128 stands for zero in the data rows.
Each row of this table is followed by its label. One hidden rule gives the labels. It looks at one to three of the table's principal directions, none of them among the few with the most spread.
[114. 116. 146. 182. 121. 155. 110. 135. 125.  55. 118. 128.  98. 124. 143. 149. 136. 161.  83. 106. 126. 146. 142. 146. 153. 130. 148. 128. 111.  92. 152. 138. 172.  73. 160. 123.  80. 183. 119. 128. 150. 111. 141. 156. 135. 174. 135.] 3
[112. 188.  84. 162. 172. 191. 110.  69. 146. 100. 148. 123. 132. 171. 115. 121. 143. 130.  70. 102.  80. 135. 104. 151. 138. 128. 189. 194.  53. 166. 200.  29. 153. 133.  55. 137.  44. 216. 166.  64. 143. 123.  91. 181. 106. 161.  88.] 3
[132. 147.  83. 232.  98.  75. 119. 162. 134. 133. 136. 157. 118. 139. 165. 123. 120. 171.  91. 121. 115.  72. 169. 120.  83. 109. 161. 141. 158. 131. 114. 148. 171. 124. 127. 106.  80. 107.  60. 138. 159. 179. 136. 209. 120. 157. 150.] 4
[154. 142. 197.  88. 145. 150. 154.  93. 140. 115.  98.  78.  77. 170. 134. 124. 122. 154. 136. 184. 101. 162.  80. 129. 108. 155.  53. 166. 148. 127. 157. 153. 139. 112. 126. 142. 120. 118. 142. 133. 149. 139. 178. 143. 133. 170.  84.] 3
[107.  82. 177. 140. 123. 130.  89. 132. 116. 107. 150. 116. 132. 124. 169. 135. 119. 139. 112. 108. 167. 111. 114. 123. 185. 137. 102. 119. 139. 113. 121. 123. 142. 140. 171.  89. 192. 105. 145. 139. 113.  92. 117. 124. 160. 133. 167.] 1
[110. 107. 130.  92. 138. 149. 135. 119. 134. 149. 121. 129. 158.  96. 135. 170. 115.  78. 151.  49. 181. 152. 102. 134. 145. 123. 169. 122.  92. 124. 154. 133. 136. 154. 159. 128. 156. 105. 145. 112.  93. 118. 123.  87. 107. 122. 117.] 2
[127. 115. 166. 136. 138. 138. 137. 136. 139. 119.  94.  65. 136. 123. 151. 132. 161. 148. 146. 165. 111. 167. 135. 139. 108. 146.  87. 145. 173.  89. 128. 207. 122.  99. 137. 124. 113. 102. 140. 156. 156. 150. 185. 124. 139. 136. 137.] 2
[133. 130. 135. 148. 123. 159. 139. 135. 146. 122. 128. 130.  96.  75. 102. 204. 134.  98. 144.  62. 138. 119. 145. 106. 113.  90. 124. 128. 138. 113. 128. 134. 131.  69. 163. 130. 110. 124.  96. 121. 130. 168.  95. 129.  98. 121.  88.] 4
[135. 136.  62. 100. 137. 104.  95. 140. 114. 141. 127. 147. 179. 137. 162.  60. 133. 119. 140. 135. 130. 137. 115. 154. 163. 109. 155. 110. 110. 121.  87. 111. 119. 136. 147. 133. 150. 129. 140. 122.  95. 105. 114. 108. 140. 119. 149.] 1
[115. 125.  99. 130. 119.  83. 126. 133. 123. 134. 148. 173. 133. 121. 145. 125. 123. 123. 108.  59. 148. 107. 154. 124. 139. 132. 165. 105. 103. 134. 109. 126. 130. 129. 147. 133. 127. 112.  96. 116. 110. 130. 109. 131. 124. 123. 149.] 2
[103.  83. 204.  47. 145. 111. 160.  78. 129. 119. 128. 141. 206. 132. 131. 120.  97.  58. 137.  99. 125. 124. 122.  94. 135. 193. 125. 105. 120. 173. 137. 115.  87. 204.  98. 137. 206.  38. 174. 123. 140. 120.  97.  42. 121. 108. 128.] 3
[ 98.  82. 193.  98. 170. 251. 124.  88. 153. 108. 141.  54. 189. 140. 139. 178. 119.  94. 123. 119. 134. 181.  78. 144. 191. 164. 114. 174. 129. 142. 191. 101. 131. 173. 122.  99. 188. 129. 241. 115. 126.  72. 105.  61. 128. 133. 133.] 3
[129. 131. 132. 133. 138. 150. 105. 119. 131. 143. 128.  95. 141. 111. 136. 149. 140. 114. 152.  99. 154. 143. 113. 145. 147. 136. 118. 127. 115. 105. 148. 131. 126. 119. 156. 111. 139. 145. 137. 121.  99. 122. 132. 122. 142. 142. 138.] 3
[ 93.  94. 163.  94. 141.  81. 138. 104. 113. 169. 145. 117. 223. 174. 155.  85. 111.  83. 138. 118. 183. 118.  93. 154. 174. 180. 116. 116.  80. 141. 135. 110. 118. 197. 121. 131. 226. 103. 188. 146.  63.  71. 122.  83. 186. 135. 188.] 1
[122. 127. 148. 145. 133. 126. 151. 143. 120. 124.  89. 145. 117. 102. 112. 143. 143.  94. 125.  88. 132. 140. 118. 129. 143. 118. 133. 106.  97. 107. 136. 137. 142.  53. 138. 181. 121. 220. 111. 113. 113. 107. 135.  97. 157. 126. 115.] 3
[ 97. 145.  55. 255. 135.  55.  86. 175. 112.  79. 138. 200. 195. 181. 214.  62. 134. 146.  27.  91. 114.  63. 166. 158. 169. 121. 214. 104.  69. 129. 123.  88. 186. 100. 132. 143.  97. 211.  76. 101. 126.  74. 124. 173. 173. 159. 179.] 3
[128. 135.  62. 120. 135.  93.  97. 135. 133. 175. 174. 145. 160. 152. 156. 101. 123. 120. 132. 107. 154.  94. 120. 145. 138. 128. 171. 117.  91. 158. 132.  80. 112. 204. 129. 107. 152.  91. 123. 107.  87. 103. 119. 147. 111. 108. 155.] 2
[140. 117. 149. 135. 120. 133. 144. 144. 135. 170. 118. 126. 111.  97. 120. 163. 124. 105. 150. 113. 148. 126. 120. 109. 110. 133. 128. 116. 145. 132. 139. 151. 117. 131. 153. 133. 152. 127. 110. 131. 111. 124. 158. 115. 124. 105. 134.] 3
[151. 161. 106. 112. 119. 111. 138. 104. 131. 144. 123. 132. 104. 162. 124.  94. 133. 129. 134. 142. 102. 140. 119. 129. 103. 144. 117. 137. 129. 145. 118. 123. 109. 105. 131. 144.  95. 120. 112. 120. 115. 133. 143. 148. 117. 143. 121.] 4
[109. 115. 180. 180. 118. 168. 126. 132. 124.  80.  94. 122.  91.  81. 132. 162. 133. 131. 116.  81. 144. 152. 114. 133. 148. 106. 121. 136. 137.  77. 135. 173. 177.  31. 171. 130. 110. 181. 117. 141. 146. 137. 130. 128. 155. 156. 123.] 3
[100. 139. 101. 127. 117. 119. 120.  85. 136. 135. 136. 117. 165.  98.  95. 155. 170.  75. 129.  36. 138. 138. 143. 143. 146. 141. 154. 138.  92. 124. 120. 108. 115.  77. 118. 128. 111. 167. 147. 100.  87. 148.  48. 105. 121. 136. 142.] 2
[171. 214.  10. 124. 107. 134. 135.  89. 161. 152. 129. 109.  90. 202. 106.  66. 167. 174. 127. 199.  40. 159. 125. 154.  51. 118. 134. 206. 172. 171.  96. 124. 114.  97.  74. 121.  14. 106. 122. 113. 146. 181. 121. 199.  60. 148. 104.] 2
[113. 104. 179. 129. 154. 201. 113. 111. 141.  95. 131.  77. 136. 128. 154. 194. 123. 118. 122.  75. 171. 159.  89. 154. 189. 131. 101. 152. 105.  97. 179. 125. 169. 105. 180. 106. 158. 154. 167. 117. 104.  96. 117. 110. 143. 173. 114.] 1
[136.  95. 195.  77. 149. 140. 142. 108. 130. 120. 101. 109. 121. 127. 156. 142. 105. 119. 134. 121. 124. 140.  82. 101. 114. 149. 121. 147. 132. 150. 176. 136. 145. 180. 123. 132. 155.  64. 142. 108. 158. 154. 156. 131. 113. 147.  90.] 3
[105. 148. 119. 145. 137. 142. 115.  66. 139. 103. 136. 111. 165. 174. 136. 105. 140. 111.  96. 104. 114. 140. 100. 158. 132. 166. 165. 172.  83. 156. 173.  86. 143. 135.  96. 116.  97. 141. 165. 100. 121. 118. 103. 153. 120. 171. 133.] 3
[149. 172. 125.  99. 127. 118. 117.  80. 151. 143. 163. 106.  94. 194. 142.  96. 108. 149. 153. 155. 133. 119.  92. 152. 101. 152.  80. 148. 128. 148. 138. 114. 110. 156. 140.  94. 122.  48. 117. 134. 116. 126. 145. 166. 104. 156. 111.] 2
[125.  87. 148. 127. 155.  96. 198. 167. 120. 161.  73. 134. 152. 128. 121. 142. 156.  84. 127. 106. 121. 123. 108. 109.  97. 119. 157. 129.  81. 144. 177. 133. 150. 129.  85. 214. 131. 163. 126. 105. 127. 144. 169. 139. 143. 118. 103.] 1
[144. 133. 128. 124. 102. 126. 113. 138. 123. 106. 151. 141.  80. 115. 106. 133. 116. 158. 132. 162. 127. 117. 155. 118. 121. 120. 104. 106. 159. 122.  99. 132. 110. 116. 150. 107. 121. 110. 101. 147. 140. 130. 121. 137. 118. 117. 127.] 4
[119. 138.  91. 105. 112.  54. 108. 112. 114. 132. 159. 160. 157. 131. 130.  94. 128. 128. 114.  99. 129. 108. 174. 131. 141. 161. 153.  96. 101. 138.  96. 107. 100. 154. 118. 124. 121. 114. 115. 118. 110. 136.  89. 123. 129. 131. 166.] 2
[112. 213.  51. 237. 103.  93. 109. 119. 132.  85. 161. 222.  73. 144. 110. 114. 113. 163.  61.  84.  93.  52. 188. 114.  84.  87. 193. 127. 104. 152. 112.  75. 156.  89.  81. 118.  12. 164.  35. 102. 179. 160.  82. 203.  93. 134.  97.] 3
[140. 133. 133.  49. 111. 216. 154.  91. 155. 209. 130.  50. 133. 115.  76. 146.  99.  92. 224. 179. 159. 199.  55. 157. 114. 107.  80. 182. 178. 126. 120. 150. 100. 155. 134.  99. 166.  68. 211. 171.  93. 142. 108.  74. 101. 119. 119.] 3
[139. 135. 122. 148. 104. 103.  92. 136. 119. 127. 129. 116. 120. 118. 152. 124. 140. 152. 134. 142. 128. 122. 158. 114. 124. 135.  99. 116. 181. 111.  89. 162. 113. 110. 159.  91. 127.  98.  98. 137. 127. 141. 138. 131. 134. 128. 151.] 4
[ 96.  74. 198. 118. 140. 139. 166. 129. 133. 109. 130. 135. 144. 120. 143. 175. 103. 106. 101.  70. 142. 123. 133. 100. 147. 145. 128. 129. 125. 139. 152. 139. 145. 147. 129. 144. 163.  92. 144. 126. 149. 127. 117.  95. 133. 127. 125.] 2
[152. 143. 149.  78. 170. 156. 176. 103. 139. 165. 101. 126. 116. 191. 134.  86.  98. 115. 146. 160. 118. 148.  33. 145. 110. 140. 126. 156.  80. 166. 191.  99. 148. 176.  97. 175. 144. 138. 157. 114. 122. 100. 185. 139. 131. 148.  87.] 3
[105. 103. 183. 169. 161. 210. 108. 148. 130. 112. 112. 102. 123.  76. 150. 216. 121. 108. 135.  61. 178. 133. 105. 116. 174.  86. 120. 127. 118.  83. 172. 130. 166. 109. 171. 110. 155. 166. 136. 117. 126. 105. 141. 100. 143. 126.  97.] 1
[102.  91. 209. 209. 163. 148. 114. 161. 134. 103. 126. 150. 151. 137. 192. 141.  91. 145.  84. 118. 148.  60.  95. 119. 167. 142. 119. 112. 140. 138. 173. 132. 191. 180. 109.  99. 225. 164. 119. 127. 175.  66. 155. 103. 182. 113. 147.] 2
[143. 139. 103.  78. 117.  91. 158. 131. 121. 148. 120. 150. 122. 124.  90. 104. 126. 119. 153. 152. 120. 143. 144. 133.  99. 134. 140. 102. 110. 132. 112. 136.  97. 136. 114. 164. 108. 125. 118. 138. 120. 140. 138. 117. 116. 115. 123.] 2
[117.  96.  92. 187. 101.  41.  77. 196. 111. 132. 161. 180. 156.  98. 175. 119. 127. 136.  98. 100. 150.  47. 184. 107. 155. 112. 160.  68. 144. 128.  77. 119. 125. 149. 157. 102. 175. 113.  68. 124. 120. 111. 101. 132. 144.  90. 186.] 2
[132. 176.  56. 122.  85.  60. 111.  99. 125. 130. 151. 187. 124. 129.  99.  68. 130. 125. 107. 125. 100. 116. 169. 139. 113. 157. 182. 100. 114. 154.  73. 106.  92. 114. 113. 131.  86. 150.  98. 120. 113. 126.  86. 125. 104. 118. 163.] 3
[116. 160. 179. 112. 167. 146.  82.  53. 108.  64. 119. 115. 151. 145. 161.  89. 100. 168. 103. 141. 121. 143. 103. 144. 148. 187. 132. 148.  93. 123. 185. 116. 161. 191.  89.  88. 120. 141. 160. 114. 172. 142. 143. 144. 159. 192. 114.] 4
[168. 115.  99. 116. 121.  89. 139. 189. 120. 162. 102. 156. 111.  81. 120. 136. 146. 115. 163. 134. 132. 112. 143. 106.  95. 101. 141.  81. 141. 123. 108. 158. 110. 116. 158. 157. 143. 127.  72. 127. 116. 146. 163. 131. 117.  86. 118.] 4
[204. 205.  24. 127.  65. 101. 118. 163. 145. 162. 141. 175.   2. 137. 102.  66. 102. 197. 170. 226.  90. 120. 139. 138.  62.  62. 106. 109. 204. 120.  27. 151. 102.  78. 175. 116.  61.  95.  40. 169. 139. 151. 152. 178.  67. 109. 112.] 1
[169. 169.  87. 123. 109. 118. 113. 119. 151. 134. 120. 138.  50. 106. 113. 145. 151. 149. 147. 119.  89. 122. 152. 102.  68. 116. 135. 122. 160. 133. 109. 137. 104. 108. 137. 113.  60.  97.  66. 106. 154. 177. 144. 165.  53. 118.  88.] 2
[142. 119. 161. 149. 161. 222. 116. 153. 148. 137. 134.  80. 114. 160. 169. 146.  91. 159. 138. 189. 145. 130.  50. 145. 148.  95.  79. 174. 169. 133. 174. 129. 171. 165. 143.  91. 184. 116. 157. 138. 145.  89. 167. 135. 144. 129. 103.] 3
[124.  86. 160. 110. 161.  95. 149. 144. 116. 126. 102. 136. 168. 141. 176. 135. 131. 107. 104.  86. 138. 123. 117. 111. 149. 148. 144. 118.  89. 134. 159. 129. 153. 152. 140. 168. 164. 127. 131. 104. 114. 119. 157. 125. 149. 146. 124.] 1
[145. 119.  87. 120. 102.  49. 149. 172.  99. 171. 129. 163. 124. 108. 108. 117. 133. 106. 134. 123. 135. 112. 166. 105. 102. 117. 157.  93. 105. 139. 110. 120.  99. 117. 143. 180. 106. 128.  81. 121.  92. 153. 134. 158. 137. 115. 143.] 3
[130. 116. 111.  49. 153. 144. 174. 130. 117.  90.  96. 119. 140. 103.  64. 155. 169.  98. 128. 123.  79. 182. 162. 118. 123. 107. 145. 131.  83. 124. 142. 107. 105.  84.  81. 208.  62. 171. 158.  92. 147. 172.  91. 105. 104. 124.  63.] 2
[146. 185.  97. 207. 114. 131.  67. 105. 131. 126. 135.  82.  59. 150. 150. 122. 173. 205. 131. 140. 113. 110. 127. 131.  77. 121.  93. 179. 170. 116. 147. 144. 148. 100. 113.  56.  42. 104.  77. 113. 157. 191. 158. 246. 122. 170. 120.] 2
[118. 117. 145. 139. 148. 132. 165. 124. 132. 115. 123. 159. 114. 115.  94. 163. 140. 108. 113.  74. 123. 104. 135. 110. 105. 130. 167. 122.  74. 147. 177. 100. 142. 134.  89. 163. 107. 157. 117. 106. 147. 146. 124. 155. 114. 121.  99.] 1
[114. 144. 124. 114. 121.  97. 124.  81. 133. 116. 154. 133. 154. 164. 125.  98. 129. 125. 114. 131. 119. 122. 147. 136. 119. 175. 138. 129. 110. 150. 123. 109. 101. 161. 106. 112. 118.  91. 144. 133. 123. 121. 114. 131. 113. 139. 148.] 4
[147. 100. 125. 142. 139. 154. 121. 187. 130. 102. 130. 167.  95.  93. 151. 152. 106. 150. 108. 124. 108. 101. 142.  92. 135.  83. 144. 108. 161. 136. 120. 126. 146. 131. 151. 131. 141. 117.  89. 115. 174. 134. 129. 134. 110.  95. 103.] 2
[ 96. 128. 153.  77. 144. 110. 152.  73. 112. 116. 127. 132. 176. 173. 110.  68. 129. 112. 106. 133. 124. 162. 111. 164. 172. 190. 131. 128.  64. 135. 133. 105. 119. 139.  82. 165. 146. 189. 197. 132. 102.  78. 112.  82. 175. 148. 164.] 2
[133. 163.  54. 105. 125. 105. 120. 105. 140.  91. 159. 152. 138. 163. 104. 100. 144. 136.  99. 149.  81. 122. 169. 141. 107. 130. 174. 133.  98. 160. 114.  76. 100. 142.  92. 133.  64. 112. 127. 107. 140. 137.  88. 154.  70. 127. 106.] 4
[115. 154.  77. 208. 122. 107. 134. 148. 133. 124. 141. 180. 135. 155. 123. 116. 138. 119.  92. 104. 118.  83. 152. 134. 114. 110. 177. 115.  95. 146. 128.  93. 140. 103. 110. 144.  93. 176.  90. 118. 124. 100. 120. 156. 123. 116. 137.] 4
[125. 135.  60. 149.  93. 107. 114. 152. 136. 218. 174. 133. 140. 109. 108. 139. 132.  98. 158. 113. 164. 101. 148. 124. 125. 101. 148. 117. 144. 140.  82. 105.  83. 150. 148. 105. 148. 106. 122. 141.  64. 113.  99. 122. 109.  77. 177.] 1
[142. 117.  84. 169. 119.  99. 106. 167. 134. 146. 144. 147. 144. 133. 168. 123. 139. 135. 112. 115. 124.  93. 149. 120. 129. 123. 151. 114. 151. 142. 107. 127. 129. 135. 156. 113. 145. 111.  94. 119. 116. 119. 131. 148. 120. 113. 162.] 4
[145. 163.  66.  66.  97. 102. 127. 120. 115. 192. 127. 123. 132. 137.  98.  55. 115. 119. 186. 197. 152. 170.  92. 173. 125. 109. 125. 126. 125. 116.  73. 134.  96. 130. 142. 136. 134. 128. 154. 164.  67. 112. 130. 107. 135. 120. 151.] 3
[130. 148. 126. 151. 144. 160. 172. 121. 123. 141.  76.  92.  98. 154. 101. 136. 171. 115. 135. 114. 125. 182.  85. 158. 117. 110. 121. 168.  72. 100. 179. 131. 162.  36. 121. 194.  55. 229. 141. 114.  98. 129. 171. 169. 156. 178.  99.] 1
Here are more rows. What is the label of each one?
[125. 164. 151. 162. 106. 161.  87.  92. 139.  59. 147. 155.  54. 100. 107. 167. 119. 158. 113.  91. 126. 116. 165. 117. 129. 141. 115.  97. 148. 107. 118. 133. 123.  85. 155.  73.  88. 143.  80. 126. 163. 118. 113. 119.  98. 131. 111.] >> 1
[111. 109. 147. 166.  98.  30. 122. 152. 110. 152. 118. 113. 165. 155. 177.  64. 138. 144. 131. 159. 156. 117. 138. 159. 131. 171.  99. 101. 143.  96.  94. 196. 125. 116. 153. 124. 159. 110. 111. 175. 102. 106. 178. 130. 195. 147. 214.] >> 2
[118. 158. 124. 189. 119.  87. 124. 133. 128. 140. 130. 191. 110. 133. 171. 122.  89. 133. 102.  51. 149.  83. 138. 117. 130. 133. 145.  99. 122. 129. 119. 142. 161. 115. 150. 123. 123. 139.  55. 117. 132. 119. 139. 124. 146. 142. 142.] >> 2
[149. 140. 113.  94. 119. 131. 127. 130. 130. 155. 130. 137. 100.  96. 110. 142. 121. 129. 164. 136. 123. 124. 143.  91.  90. 109. 120. 120. 171. 141. 103. 142.  94. 155. 126. 110. 124.  63. 104. 128. 144. 167. 131. 121.  89.  89. 101.] >> 1
[137. 122. 129.  97. 137.  88. 143. 126. 112. 166. 111. 137. 148. 132. 136.  82. 130. 111. 145. 136. 140. 124.  87. 131. 118. 135. 136. 133. 104. 144. 133. 130. 132. 148. 118. 155. 164. 122. 135. 128. 102. 140. 144. 145. 156. 126. 135.] >> 4
[105. 143. 173. 111. 138. 226. 132.  64. 160. 141. 120.  42. 154. 132. 100. 136. 122. 103. 167. 182. 128. 181.  60. 159. 123. 128.  96. 205. 159. 125. 151. 133. 123. 144.  93.  90. 144. 110. 227. 158. 136. 127. 114.  92. 114. 130. 111.] >> 3
[161. 156.  57. 160. 101. 120. 133. 168. 146. 192. 118. 120. 119. 131. 124. 114. 139. 135. 160. 177. 117. 130. 126. 143.  85.  97. 132. 136. 178. 129.  93. 160. 118. 111. 140. 123. 113. 128. 100. 145. 111. 134. 154. 138. 107. 106. 144.] >> 3
[ 90. 113. 142. 230. 112. 150. 111. 164. 127.  56. 138. 144. 133. 102. 115. 166. 154. 150.  80. 123. 118. 105. 204. 126. 152. 121. 132.  99. 155.  93. 105. 149. 136.  65. 125. 106. 108. 196. 112. 151. 166.  92. 110. 104. 147. 103. 162.] >> 1
[139. 142.  84. 105. 103.  61. 141. 129. 125. 152. 136. 164. 127. 132. 108. 114. 133. 101. 151. 110. 155. 114. 147. 139. 103. 128. 156.  88.  86. 126. 103. 122. 102. 126. 158. 147. 118. 105.  95. 138.  77. 123. 132. 138. 102. 123. 133.] >> 4
[118. 120. 133. 110. 128. 100. 158. 119. 127. 121. 120. 137. 152. 145. 108. 115. 139. 107. 121. 143. 114. 127. 140. 125. 112. 142. 141. 124. 107. 143. 127. 119. 113. 138.  97. 157. 124. 124. 143. 133. 128. 125. 126. 119. 120. 120. 124.] >> 4
[160. 142.  78. 111. 106.  80. 122. 144. 110. 144. 126. 127. 119. 158. 127.  51. 147. 184. 140. 226.  87. 136. 153. 131.  85. 141. 113. 129. 176. 139.  86. 158.  99. 147. 101. 122.  99.  89. 115. 151. 146. 158. 161. 169. 133. 122. 159.] >> 1
[112.  97. 214. 131. 158. 178. 117. 114. 139.  82. 129.  79. 125. 138. 170. 162. 122. 161. 111. 134. 132. 134. 110. 120. 147. 154.  76. 157. 163. 119. 167. 161. 152. 151. 131.  88. 164.  84. 154. 134. 173. 126. 153. 124. 143. 142. 117.] >> 2
[105. 151.  81. 193. 111.  43. 121. 129. 125. 139. 151. 169. 162. 173. 163.  90. 133. 129.  81.  78. 124.  73. 163. 135. 132. 143. 153. 120. 105. 145. 102. 108. 141. 114. 111. 133. 108. 138.  87. 113. 112. 125.  98. 153. 149. 149. 171.] >> 2
[114. 109. 132. 140. 131. 122. 122. 154. 117. 177. 132. 134. 136. 104. 129. 151. 122.  98. 151.  84. 188. 115. 113. 131. 158. 116. 138.  95.  92. 110. 141. 116. 127. 146. 151. 134. 169. 163. 127. 127.  79.  86. 142. 103. 155. 108. 153.] >> 2
[144.  80. 104. 147. 113.  79. 161. 205. 119. 146.  97. 177. 129.  88. 128. 147. 146.  91. 135.  86. 126.  99. 152.  97. 112.  87. 162.  79. 125. 127. 106. 141. 132.  87. 156. 184. 139. 136.  73. 118. 121. 142. 131. 127. 121.  98. 127.] >> 4
[157. 187.  95.  48. 127. 145. 157.  95. 136. 198. 126. 114.  97. 159.  91.  84.  93. 120. 203. 188. 158. 169.  52. 168.  80. 112. 109. 154. 114. 143. 139. 138. 109. 161. 120. 135. 122.  86. 141. 148.  92. 130. 167. 129. 110. 123.  88.] >> 2
[166. 144.  43.  69. 104.  66. 151. 156. 125. 165. 158. 197. 115. 120.  81. 105. 124. 103. 151. 139. 109. 104. 181. 106.  89. 115. 164.  70. 116. 166.  73.  98.  57. 144. 136. 166. 114.  88.  80. 123.  99. 134. 107. 122.  76.  70. 122.] >> 4
[121.  88. 216. 130. 124. 121. 145. 150. 115. 130. 112. 134. 105.  50. 109. 197. 121.  98. 164.  72. 200. 113. 130. 110. 134. 135.  97.  75. 121.  85. 145. 183. 132. 100. 184. 131. 193. 141.  96. 156. 108. 127. 153.  96. 166. 109. 131.] >> 1
[171. 145.  34.  53.  80.  68. 128. 143. 124. 166. 135.  97. 123. 136. 105.  65. 155. 178. 152. 243.  79. 184. 181. 148.  89. 134. 124. 142. 189. 123.  41. 173.  68. 133. 129. 133.  71.  73. 141. 163. 117. 182. 132. 149.  92. 125. 167.] >> 2
[115. 128.  64. 127. 147. 106. 142. 130. 132. 121. 127. 155. 174. 160. 128.  83. 158. 119.  73. 120.  60. 125. 145. 132. 139. 127. 194. 149.  88. 169. 124.  71. 131. 134.  55. 179.  87. 180. 156.  84. 144. 130.  83. 137. 115. 122. 135.] >> 2
[138. 118. 193.  33. 143. 193. 170.  82. 143. 165. 109.  27. 138. 161. 101. 131. 114. 104. 210. 197. 154. 212.  52. 170. 128. 150.  37. 169. 137. 104. 155. 161. 104. 140. 144. 132. 165.  81. 218. 174.  93. 117. 162.  85. 139. 159. 111.] >> 3
[113. 100. 203. 130. 161. 152. 135. 123. 135.  94. 116.  95. 138. 113. 144. 204. 129. 102. 126.  71. 161. 121. 112. 122. 147. 134. 101. 130.  97. 109. 191. 130. 158. 120. 149. 130. 156. 130. 130. 109. 130. 132. 131. 120. 139. 156.  85.] >> 3
[117. 138. 136. 135. 115. 151.  91. 118. 125. 113. 126.  85. 154. 119. 152. 114. 119. 137. 152. 151. 165. 165. 108. 175. 164. 123.  90. 139. 156.  74. 100. 175. 141.  89. 182.  85. 152. 124. 153. 167. 105. 114. 124.  98. 162. 156. 153.] >> 3
[130. 151. 116. 126. 161. 101. 122. 102. 134. 138. 123. 121. 145. 191. 160.  97. 145. 128.  95. 118. 108. 120.  98. 145. 140. 163. 142. 145.  70. 155. 171.  81. 143. 155.  93. 151. 117. 175. 138.  81. 111.  98. 148. 151. 136. 159. 122.] >> 2
[159. 146. 104. 146.  94.  77.  95. 129. 135. 158. 162. 109.  89. 160. 146.  93. 144. 186. 151. 177. 133. 100. 142. 142.  95. 159.  82. 120. 176. 127.  98. 159. 103. 144. 154.  72. 130.  66.  87. 157. 115. 136. 163. 187. 127. 135. 178.] >> 2
[166. 149. 115. 128. 120.  93. 105. 141. 120. 166. 100.  94.  94. 135. 161. 103. 146. 185. 156. 178. 135. 133. 101. 135.  81. 140.  99. 146. 171. 121. 140. 192. 146. 149. 129.  97. 121. 101.  88. 128. 135. 170. 201. 183. 142. 147. 131.] >> 2
[108.  98. 182. 129. 106. 152. 114. 129. 110. 114. 127. 109. 143.  85. 123. 119. 108. 124. 157. 141. 165. 158. 125. 147. 171. 139.  89. 105. 160.  77.  96. 175. 120.  94. 175. 104. 178. 133. 159. 184. 118. 107. 118.  75. 183. 130. 182.] >> 3
[121. 184.  35. 200. 128.  71. 133. 122. 119. 117. 122. 157. 141. 196. 131.  65. 188. 149.  66. 112.  83. 121. 157. 163. 112. 139. 181. 150.  66. 141. 132. 100. 149.  60.  81. 173.  24. 226. 100.  93. 111. 127. 129. 203. 148. 166. 150.] >> 2
[121. 178. 167.  95. 132. 198. 121.  74. 106.  91. 108.  87.  83. 115.  69. 146. 120. 136. 146. 157. 138. 196. 106. 145. 150. 119.  76. 152. 108.  85. 148. 123. 130.  66. 121. 132.  76. 209. 164. 131. 124. 127. 120. 104. 157. 166.  76.] >> 4
